In the data rows, zero lies at 4.5, halfway between 4 and 5.
Here are some points:
[3 4 3 8 5 7 6 7]
[2 3 3 7 5 7 5 6]
[2 3 3 6 4 6 4 6]
[3 2 3 5 3 5 3 4]
[3 2 3 5 3 5 4 5]
[5 3 4 6 4 6 4 5]
[5 4 5 7 5 7 5 6]
[6 5 6 8 6 8 6 7]
[6 6 6 8 5 8 6 7]
[5 4 5 7 5 7 5 7]
[4 4 4 6 4 6 4 6]
[3 3 3 5 3 5 4 4]
[2 2 2 4 2 4 3 4]
[3 3 2 5 3 5 4 5]
[4 4 3 6 4 6 5 6]
[4 5 4 8 5 7 6 7]
[8 8 8 6 7 6 6 5]
[7 7 7 5 6 5 5 4]
26 more points follow, each with its number after it:
[6 6 6 4 5 4 4 3] 0
[5 5 5 3 4 3 3 2] 1
[5 4 4 2 4 2 2 1] 2
[3 4 4 3 4 3 3 2] 3
[2 3 3 4 5 4 4 3] 4
[2 3 2 5 4 5 5 4] 5
[3 4 3 6 5 6 6 6] 6
[4 5 4 7 6 7 7 6] 7
[5 6 5 7 7 6 7 7] 8
[4 6 5 6 7 6 6 6] 9
[4 5 4 5 6 5 6 5] 10
[2 4 3 4 5 4 5 4] 11
[2 3 2 3 4 3 4 3] 12
[3 4 3 2 4 2 3 2] 13
[5 6 5 2 6 3 5 4] 14
[4 6 4 1 5 2 4 3] 15
[3 4 3 1 5 2 4 2] 16
[2 3 2 1 4 1 3 3] 17
[2 3 3 2 5 2 4 4] 18
[3 5 4 3 5 4 5 5] 19
[4 5 4 4 6 4 7 6] 20
[5 6 5 5 7 5 7 6] 21
[4 5 4 6 6 6 7 8] 22
[2 4 3 7 5 7 6 7] 23
[2 3 2 7 4 7 5 6] 24
[2 4 2 7 4 7 5 6] 25
Which of these numbered points is nearest to each point below, ignoring the 2 directions in which the first points spread most? Its number follows each.
[5 5 5 3 5 2 4 3] > 8
[8 7 8 4 7 5 7 6] > 22
[9 7 8 5 7 6 8 7] > 22
[6 5 6 2 4 2 3 2] > 0
[4 4 3 3 5 3 5 4] > 21
[7 6 7 3 6 4 6 5] > 22
[6 5 6 2 5 3 5 4] > 22
[4 3 4 2 3 2 3 2] > 0
[6 4 5 1 4 2 4 3] > 22
[2 2 2 4 4 4 4 5] > 8
[3 3 3 3 4 3 4 4] > 8
[4 2 3 3 2 3 3 4] > 0
[7 5 6 4 5 4 3 3] > 2
